Named turns come first, each shown by rows before and after it. Which turns, in which order, take the first row of each pair that follows to the second? Write the first one first, as in the answered first pair.
turn J:
[-26  46  -1  -5  23 -13   7  30 -14] |-> [  6   8 -49 -37  15   8  22   7   7]
[ -4  16 -10   2  11  -5 -13   2  -6] |-> [  1   9 -20  -6  11   0  -9  -1  -2]
[ 28 -42 -27 -14  -6  -1 -21 -26  19] |-> [  5 -23  26  27 -10 -19 -46 -23   1]
turn E:
[  7 -11 -30 -22   8 -19  -2 -13  -4] |-> [  2   8 -28 -19  19 -22   0   4  -8]
[-1 -3 -5  4 -8  1  0 -2 -7] |-> [ 1 -1 -9  2 -6  2  2  0 -5]
[  5 -17  -9 -34 -30  11   5  24   3] |-> [  0   2  -7 -32 -20   9   8  39   1]
turn L:
[ 26   0   0  38 -17  22 -38 -10   6] |-> [-46  33   8  -4   4  -6  -4  32 -11]
[ 12   6  19  37 -12   3 -27  -5   7] |-> [-23  33  -1  -8  12  -7   8  32   6]
[ -9  15   3  -3  14 -17  17   9 -15] |-> [ 32   0 -10  11   8   1   5  -7  -3]
[ 35  19 -21  19   6   2  -7   4   3] |-> [-10  25  19  26   0 -20 -13   6 -13]
turn S:
[ -1  -4  17  -1  -9  -6   0  10 -16] |-> [ -3 -12  13  -6 -13  -4   1   6 -15]
[35 17 -4  7 12 13 -4  4 22] |-> [ 34  14   6  18   6  11 -13  -2  18]
[ -9  18 -26 -17  18 -27  18  19  10] |-> [ -9  33   1  12  19 -32   0  22   2]
Then:
Between the rows of a pair lie two turns.
[ 58 -10 -45   0  -2  38 -10  -6   9] |-> [ 12  16 -55 -39  18  22  21  29   2] : L, L
[-16  27  37   3  22 -19   9  11 -28] |-> [ 58  -1  -5  12  15  16  -1 -16  -4] : L, J
[-5 20  5  4  7 -3  3 12 -2] |-> [ -4 -11  10   5 -13  -2  -3 -16   0] : E, E
[  5 -24  -2   6 -13   5  -6 -22   3] |-> [-29   3  -1 -14   4  -8  12   8  -4] : L, S
[-33  24  44  13  -2 -28 -14  22 -17] |-> [ 41  40  -2  22  17   6 -15  33   4] : L, S
[  4  25  11  28   6 -11 -12  11  -7] |-> [ 18  21   4  30   6  -5 -15   5  -4] : L, L
[ 46 -30 -10  -5 -14  14  -9 -16  17] |-> [-16 -41  18 -25 -25 -14   2 -21   3] : L, E
[ 22  15 -18  -3   8  24   7   8  29] |-> [ 14  14  20  32  -3  15 -17  -5  19] : J, J
[ 11  -5  -3  18   0  12 -22 -19   2] |-> [-36   0   8  -6   1  -7  -5  -8  -8] : S, L
[ 21  24  16  34  10  -2 -25  12  -1] |-> [ 18 -31  10  14 -19   0 -22 -32   5] : E, S
[  5  15  11  10   9  14 -11  -2  -3] |-> [10 10 -9 -4 11 19  0 -2  3] : J, J
[ -6 -17  23  21   5 -22   5 -10  -5] |-> [-18 -18   4  -8  10 -23  23  -3  -1] : E, L
[-22  12 -10 -37  14 -13  30  27 -11] |-> [-20 -15 -16 -47   1 -11  32   6  -6] : E, J
[ -1  -3 -36 -66  11   2  17  30  22] |-> [ 65 -17  -7  14  -9  22 -39  -8  24] : E, L
[-19  45  17 -18  10  -7  -7   0 -12] |-> [ 36  31  -2   2   5  16 -21 -18   2] : L, S
[-34   3 -10 -37  -1 -16  15   8  -8] |-> [-40  -7  21 -12 -14 -22  -4 -10 -16] : L, L
[ 38 -12 -22  24 -10  24  -2 -22   0] |-> [-38   4  28  22 -11 -12   0  -7 -25] : S, L
[  5   3   0   2  -3  14  -5  -4 -13] |-> [ -3   5  -4  -8  -1  10   3   0 -13] : L, J
[ 21   7  14  19 -30   4 -14 -18 -18] |-> [ 34   6 -27 -13 -18  16  10  -7  -4] : S, E
[-23 -10  -4 -14 -12  -9   6  -9  -6] |-> [-16 -16   2  -5 -16  -6  -3 -16  -5] : L, L
[  9   0 -14   7   2   7   7   7  11] |-> [  0 -14   3  14 -10   1  -2  -7   7] : L, E
[ 15  -7  35  24   1  15 -16  -4 -13] |-> [41 -8  9 14  8 27 -8 -1 -3] : L, L
[  5  17  25  32  -2  -6 -12  16 -11] |-> [ 26   1 -30 -13   5  11  18  18   7] : J, J
[  5  17  26  15  -3 -12  -3   2   8] |-> [ -8  13   4 -18   3 -13  18  10  12] : E, L
[ 19  10  29  39 -13   5 -34  -6 -14] |-> [ 17  -2 -42 -39   2  16  19  11   7] : L, J
[-26  36 -16 -31  29  -9  24  52   1] |-> [-34   0 -27 -56  13 -10  34  30   7] : E, J
[  1  -6 -27  18 -11  -4 -13  -5  -5] |-> [-18   3 -14  20 -10 -12 -14   2 -13] : E, L
[ 36 -26 -12 -14   6   3 -16 -29 -18] |-> [-23  -7   4 -37  15 -21   3  -6 -33] : L, J
[  7  50 -21  -2  64  16 -18  23  -6] |-> [-25   3  43  34  20  -5 -54 -31 -22] : J, L
[ 7 26  3  2 16 -5 -5 19 -5] |-> [ 30  -7 -14  -1   0   9  -9  -9   7] : J, J
[ 34 -20 -18   0   8  16   2  -4  12] |-> [-27  11  13 -10  18 -14  13  24  -8] : J, L
[-17  19   6 -22  24 -29  17  22 -21] |-> [-15 -21  33   2  -7 -32  -7 -22 -23] : S, E
[ -9 -36  13  -1 -28 -17 -25  -4 -15] |-> [-25  -2  -8 -32  -2 -19   2  33 -17] : J, J
[  3   4  24  27  -3  -1 -20  -8 -10] |-> [ 30   1   0  22   2  13 -16  -8   0] : L, L
[  0 -30  32  29 -21   0 -26 -29   1] |-> [ -6 -38 -27 -40  -6   7  22 -13  18] : L, J
[-31  11   5  -4   6 -14 -10  31   1] |-> [ 24  -7  -6  23  -4   9 -31   8  14] : L, J
[-43  22   0 -13  18 -20  14  23  -3] |-> [ 20 -13 -46 -20   9  14  14  -5  22] : E, L
[  8 -66 -10  13 -25   4 -26 -63 -10] |-> [ 29 -57 -57 -21  -6  19  -2 -45   5] : L, L
[ -1  13 -30 -50  14   9  28  10  20] |-> [-16  29  51  26  -1 -12 -23   1  -5] : L, J
[ -5  -8  14  17   0   3 -14  -1 -18] |-> [-16 -15  -9 -17   4   2   7   4 -13] : S, L
[ 30   0 -14  21  10  15  -6  14   4] |-> [-13  14 -10  -4  19  -1  12  33  -4] : L, J
[ 10   2  28  39  -6 -11 -27  -6  -2] |-> [ -1  20  30  35   4 -17 -21  11  -4] : E, J
[ -7 -26  15   7 -18   1   0  -9   6] |-> [  2 -20  18  19 -15   4  -6  -7   5] : E, J
[ 66  -6 -70 -16   4  29   9  -7  37] |-> [ 29  66  22  64  19  -3 -34  29   1] : E, S
[ 65   4 -22   3  26  15   1  15  14] |-> [ 13 -43  40  23 -15 -11 -22 -32  -4] : L, E
[-63  22  27 -24   0 -31  31  26  -3] |-> [-51 -35  36 -13 -36 -25  13 -27   2] : S, E
[-22  14  -8 -21  14 -11  18  19  -5] |-> [-31 -19  11 -13 -10 -18   6 -12  -8] : E, E
[  9 -11 -16 -22 -10   7  18  -5   1] |-> [ 20 -12 -14 -11 -12  11  11 -12   3] : E, J
[ 11 -24  -8   0  -7   4   4 -15  -4] |-> [  0 -24   1  -2 -10  -1   4 -16  -8] : J, S
[  3  30  -6   0  19  -4   6  22 -12] |-> [ -9  28  13  12  14 -11  -3  17 -17] : L, L
[ 20  -9 -10 -20 -12  13   7   4  15] |-> [ 19 -18  -3 -15 -19  12   1  -5  14] : J, S
[ 21 -26  10 -13 -38 -12  -7   7  -1] |-> [  0 -21   9 -29 -33 -20   4  17  -4] : L, J
[ -8  -9   4  28   1 -25  14  -2   6] |-> [-11 -11  -9  10   3 -23  25   1   9] : E, L
[ -8   2  -8 -17   4   0  16   0 -11] |-> [ 19  -7 -10   1  -2  10   3 -14  -6] : E, L
[-38  21  49  30   6 -23 -12   8 -22] |-> [-29  -4 -30 -50  15  -7  40  13   3] : E, L
[-43 -32  24  -7 -20 -17   0 -26 -11] |-> [-51 -10  -3 -38  -1 -16  25   2  -7] : J, J
[-14  13  41  32 -14   1 -22  -5  -9] |-> [-30  -2 -15 -44  -7   5  26   6   6] : S, L
[ 15 -18   1  -5   9  22  25   6   5] |-> [-6  2 25  7 15 10 19 19 -5] : E, E
[ -7 -14 -30 -28   2  12  18  -3  12] |-> [-38  17   5 -10  11  -6  10  18  -3] : E, E
[ 50  16   1  60  25  23 -35  22  -6] |-> [-61  23  18  -8  31 -21   9  48 -27] : S, L
[ 20 -15 -25 -40   4  31 -19   4  31] |-> [  3  35  19   2  20  15 -40  35  12] : E, S
[  0  -4 -17 -24   2  -1  10   0   6] |-> [ 18 -11 -14  -7  -4   5  -2 -11   9] : L, E
[ -2 -11  -5 -48  10   7  19  -7  20] |-> [-28  -9  18 -42   7  -7  15  -6  10] : L, L
[ 17 -15  -5  -3 -16  22   1 -27   8] |-> [ -1 -21  10  -3 -21  13   0 -31   2] : J, S
[-21  -2  -5  -7 -23  -3   3   6 -16] |-> [  3 -11 -19  -5 -26   9   1  -3  -6] : J, L
[ 18  -8  18  48  -6   3 -42 -12  16] |-> [-58   0  28   1   0 -27 -12   9   0] : L, E
[15 -6  0  3  4  1 -3 14  2] |-> [ 2 -1  4 -3  7 -3  2 20 -1] : L, J
[  0  14 -32   5  21  24   1  10  -1] |-> [-26  21 -17   3  22  11   4  15  -7] : L, L
[ 49  32   8  58  20   6 -36   2  -1] |-> [ 14  34 -52 -32  41   3  24  32  10] : L, J
[ 20  33 -22  -6  35  13  10  12   8] |-> [ 12 -23  17  17  -8   7 -19 -45   2] : L, S
[ 18 -18  -9   1   9   2  -4 -12   7] |-> [22 -9 -6  9 13  4 -9 -7  6] : E, J
[ 15  -5  -2  -6 -32  -4 -18 -12   5] |-> [ -7  28   3 -12 -14 -14  -8  19  -3] : J, J
[-24  -4  34  19  -6 -21 -10  -4  -9] |-> [ 16 -17  19  31 -12  -3 -20 -19   2] : L, L
[  9 -19  -1 -21  -8  -3   3 -17 -16] |-> [  7 -11  -8 -30  -1  -2  11  -7 -16] : L, E
[ -7 -10 -21 -31  -4  -3  21  -2   7] |-> [-14  30   2  -5  11 -11  10  23  -4] : E, S
[ -1 -12   8 -14  -6   3   0 -32 -19] |-> [  8 -13  -2 -17  -4   8   2 -32 -14] : L, L
[  2  -3 -11 -31  14  -3  19  16 -37] |-> [ 43  -2  -2   7   9  11  -6   5 -34] : S, L
[16 -8 -8 -3  1  7 -2 -5 11] |-> [ -9   1  18   9   0  -7 -10  -2   0] : S, L
[ 31  -2  -2  38  -1  16 -17  16  27] |-> [ 17 -14  16  44 -12  11 -24   4  23] : J, S
[ 1 48 -5  9 29 -2 -9 26 -1] |-> [ -1   4  29  37  -7  -6 -37 -21  -6] : J, L
[ 33 -19   2  22  14  15 -22  10   9] |-> [ 17 -29  21  25   5   7 -28   0   3] : J, S
[-38 -42  16 -15  -9   7  -9 -21  -8] |-> [ -1 -51  -9 -14  -8  24 -11 -27   4] : S, L
[ -7  -2   7   2  -1 -14  -1   8  -6] |-> [  3  -6   9  10  -5 -10  -8   2  -4] : L, L
[  6  20  21   7  18  -4   9  28 -19] |-> [42  7  0  9 16 13  6 14 -8] : L, J
[ 65  -8 -26  24   3  31 -34 -16   0] |-> [-38 -38  32   3 -27 -16 -28 -37 -27] : L, E
[-31  12   5  -7   9  -4  -5  20 -12] |-> [-35  -2   1 -18   1  -3  -1   9 -10] : E, J
[ 18 -45  -8  -5 -15  14  15  -6  20] |-> [ 0 19  2  1 20  3 23 46 10] : E, E
[ 6 -1 17  8 -5  0 -1 -1  1] |-> [-8  4 14 -3 -1 -4  8  7 -1] : L, E
[-30 -14  45  13  -8 -24 -28 -16   6] |-> [ 22 -40 -21 -21  -6   8  -9 -27  32] : L, J
[ 1 38  9 -3 20 -3  4 28 -1] |-> [ 33  29   3  15  14  10 -10  14   5] : L, J
[ 17   8  15  12   3  -4 -28 -17  -8] |-> [-22   7   5 -29   7 -17  -1  -5 -11] : S, L
[ 12  18   1 -13  28  -9  -5  16  -3] |-> [  2  11  -4 -25  25 -11   2  13  -2] : E, J
[-4 43 13 11 28 -4 -2 30 -6] |-> [ 34   6  16  38   4  11 -26 -10   2] : L, S
[ 10  16 -11  -6  12  12  10  18   6] |-> [ 25   7 -11   3   6  18   2   9  10] : J, S
[-30  14  56  14   4  -6   9   1 -22] |-> [  0 -44  14 -18 -18  15  20 -40   0] : S, E
[ 34  -6 -29 -16   4  13   1   7  14] |-> [ 25  11  18  28  -2   1 -28   6  -1] : E, L
[14 -2  7  7 -4 -1 -8 -4 -5] |-> [12  7  9  9  0 -3 -7  3 -6] : E, J
[-23   0   8 -18  -1  -2   9  19  -1] |-> [ -8   7  -6 -19   5   4  11  25   5] : J, S
[-39 -11 -12 -10  -7  -9   1 -28   2] |-> [-19 -16  -4  13 -14  -3 -17 -38   3] : L, J
[-38 -11  16   1 -16  -4  10   9  -1] |-> [-30 -25  -1 -13 -18   3  17   2   4] : S, E
[-40  24  -5 -21  13  -2  11  17  30] |-> [ 23  18 -21  10  10  25 -11   3  43] : S, L
[ -2 -11   7 -16 -11   3   5  -3  15] |-> [-13   2  21  -7  -9  -4   1   4   8] : J, J
[-19   5  -3 -27  12  -5  27  14  12] |-> [-30   2  35   4  -2 -15   5   1   1] : S, E
[-28  22  40  18   0 -20 -21   0 -17] |-> [-40  20  37   5   1 -24 -14   2 -18] : E, J
[-19 -12  -6 -23 -11   4  20  -2   0] |-> [-25 -15   8 -13 -17   0  13  -7  -4] : L, L
[-28  -1   5 -13   2 -20  -2  22  20] |-> [ 15   8 -14   0  10   0  -8  26  31] : L, E
[34  0 -6 13 -5 -4 -9  1  6] |-> [ 20  22   0  12   6 -12  -4  18  -1] : J, J
[  5  66  24  45  32 -13  -5  50 -17] |-> [ 39   5  39  77 -10   0 -39 -14  -9] : J, L
[  1  16  -8 -15   0   9   2  10   7] |-> [  0   9 -10 -20  -3  10   4   7   7] : E, J
[-21 -19  19   5 -19 -18 -11 -19  -9] |-> [-28   1 -12 -31   3 -18  17   9  -4] : J, J
[  4 -47  10  -2 -26 -14 -35 -20  -8] |-> [ 20   4 -41 -36  17  -2  -2  36   2] : J, L
[-12 -14  25  26 -30  -2 -15 -20 -12] |-> [ 28 -20  -5  22 -26  17 -13 -24   2] : L, L
[-24 -29  15 -32  -2   8  22 -28   3] |-> [ -2 -22  -9 -39   9  19  29 -19  12] : J, L
[ 22  20   6  11 -26  19   1 -14   6] |-> [-19  26  18  -6 -26   2  13  -5  -3] : S, L
[-13   7  13 -25  -2 -18   2  28   4] |-> [ 29  -5  19  10 -12  -2 -24   7  10] : L, J
[-19  23 -31 -26  20  -8  19  21  12] |-> [-50  20   9  -7   8 -26   4  13  -2] : L, L
[-10  -7  31  34 -45 -15 -23 -35   2] |-> [  3 -23 -42 -35 -32   3  20 -26  24] : L, J
[-39  19  11 -19  12 -18  22  16  -7] |-> [-33   5  41  15  -7 -20  -5  -7 -12] : L, L
[  4 -59  -9 -21 -22  14   3 -38  12] |-> [-23 -42 -21 -52  -7   5  26 -14   9] : L, E
[ -2  -3 -19 -34  20   2  49   7   5] |-> [-29 -33  26 -10  -8 -14  25 -26  -9] : J, L
[ -9  36   9  22   2 -10   8  30  -4] |-> [-26  26   3   1   1 -15  20  29  -4] : E, J
[-46 -20  13  -1 -35  -6   2 -15  13] |-> [-56  -3   4 -16 -21  -9  16   5  11] : J, S
[-20  17 -29 -48  16   4  26  47   3] |-> [-20 -15 -36 -61  -1   8  29  22   9] : E, J
[18  8  6 -1 16 23  1 26 19] |-> [ 1 15 17 -2 18 15  3 32 10] : L, J
[ -5 -38   3  -4 -32  -2   0 -37  10] |-> [-27 -12 -18 -40 -10  -8  29  -3  10] : L, E
[-4 30  8  4  6 -9 -2 23 -9] |-> [ 15  -2  15  20 -16   0 -20 -11  -3] : J, L
[-36   5   3 -31   5 -21   4  14 -13] |-> [-32 -19  -2 -37  -7 -18   3  -3  -9] : E, J
[-19  31   3  18  13  -7  14  18 -10] |-> [ 10 -10   7  38 -12   4  -7 -23  -3] : J, L
[  1 -21  19  16 -27  -6 -24 -28   4] |-> [-42  -6  22 -11 -17 -21  -2  -6  -4] : E, L
[-50  25   4 -28  11 -21  23  29 -13] |-> [-47 -22  36  -1 -25 -24  -5 -22 -16] : S, E
[ 24 -32 -13  35 -30  16 -36 -26  14] |-> [-16 -38  13  30 -39  -3 -34 -28   1] : J, S
[-32 -43 -30 -49 -15   9   1  -1  19] |-> [ -5 -57 -25 -26 -25  18 -17 -20  24] : E, J
[ 34  -4 -22 -16  12  19  18 -20   8] |-> [-30  21  28  -8  16 -13  17   0 -17] : L, J
[ -9  -2 -21   8  22  11  20  -2  26] |-> [-35  -8   8  16  12  -3  12 -12  15] : J, L
[  5  23  -5 -13  18   3  11  15  15] |-> [23 16 -9 -3 14 11  4  7 19] : J, S
[-14 -18  -1 -39 -14   0  17 -22   9] |-> [-32  -2  34 -13 -14 -12   2 -17  -4] : J, J
[ 28  15 -26   2  15  13   6  11   7] |-> [ 14  23  13  33   9   1 -15   6  -5] : S, E
[ 11  14  56  41  -1 -20 -27  -8  -9] |-> [ 64 -23  -8   9  -6  12 -11 -29  20] : E, E
[-31   9  24  -8  10 -26  26  23  -7] |-> [ 40  -7 -26 -10  12   9  26  11  18] : S, L
[ 52  30  15  59  28  34 -34  -5  -7] |-> [ 57  43 -22  26  46  42  -8  17   1] : L, L
[-11  29  15 -17   9   2   1  16 -20] |-> [-19  -7  23 -21 -13  -1  -3 -15 -20] : E, S
[ 7 44  1 17 12  9  0 27  2] |-> [-2 43 11 21  9  5 -3 24 -2] : L, L
[ 11   0  16  26  -1   4 -18  -7   0] |-> [  4  -4 -22 -22  10   9  15   5  10] : L, J
[ 15   9 -26  19  13   9   5   2  11] |-> [-19  21 -11  12  17  -7  11  15   0] : L, J
[-29  11 -13 -18  -5   4  14  27  20] |-> [-42 -11  10  -7 -23  -4   4   6  14] : E, E
[-7 26 -7  5 20  7  6 16 -1] |-> [10 22 -2 23 15 12 -5  8  0] : L, J
[-17 -16  68  58 -29  -5 -33 -28 -13] |-> [ 61 -29   8  53 -24  34 -31 -37  15] : L, L
[-45  28  25  -2   4 -22  -7  15 -14] |-> [ 46  -5 -15  21  -8  19 -27 -19  14] : L, J
[ 32   4  19  41  -9  10 -36 -16   4] |-> [ -5  13  42  38  -8  -8 -33  -7  -8] : S, J
[  5   7 -12  -5 -18  18  11  -5  -8] |-> [ -9  21   0   1 -14  10   8   5 -13] : E, E
[ 31 -14  29  30 -14   1 -24 -23   8] |-> [ -2 -12 -22 -50   4  -4  30   5  16] : L, J
[ 17  -7  13 -19  -9  21 -16 -11   8] |-> [  5 -10  22 -19 -12  15 -16 -13   6] : J, S
[-10  13  19  -6  -8  -4   9  12  -1] |-> [ 15   5  -6 -14  -6  10  13   8  10] : S, L
[-37 -15  -8 -16 -10  -4  -1  -4  10] |-> [-14 -19   5  15 -17   2 -23 -20   9] : L, J
[-16 -34 -21 -38   0 -14  22 -15 -12] |-> [-18 -27  31  17 -10 -22 -13 -25 -27] : L, J
[ 42 -41 -15 -22 -54  23  -1 -49  35] |-> [ 19  82 -10 -16  15   8  18  55  18] : E, E
[ -7 -23  -1 -25  14  -7  31   7  -5] |-> [ 30 -34   3   5   4   6   9 -14   1] : E, L
[ 15   2  21  34 -14   1 -29 -16  -3] |-> [ 27  36 -13  12  15  11  -6  22   5] : J, L
[  9  -3  10  20  -4   4 -13 -17  -5] |-> [ -2  21 -10  -5  17   3   9  12  -3] : J, J
[-19 -30  -2 -13  -5  -1 -18 -30  12] |-> [-27 -26   2 -14  -5  -5 -15 -27  10] : L, J
[ 32  -3   8   6  -8 -25 -19 -25   6] |-> [ 12  33   0 -13  16 -32  -1  13   1] : J, J
[-22  -7   1 -58   3   7  16   2   7] |-> [ -3  -5  53  11 -12   6 -31 -17  -5] : L, J
[  6 -14  13  11 -12  -5  -2 -26   4] |-> [ -7 -15  -8 -19  -6  -4  19 -15   7] : L, J
[ 39  -5 -34  26  -9  42 -28  24  -7] |-> [-28 -36  16  22 -39  11 -35  -5 -26] : L, E
[-24  -7 -16 -24   5  11  15   5  12] |-> [ 15 -18  -9  11  -6  23 -10 -15  17] : E, L
[ 31  33   6  47   7  13 -22  16   1] |-> [-43  35   6 -12  13 -14  17  34 -11] : S, L
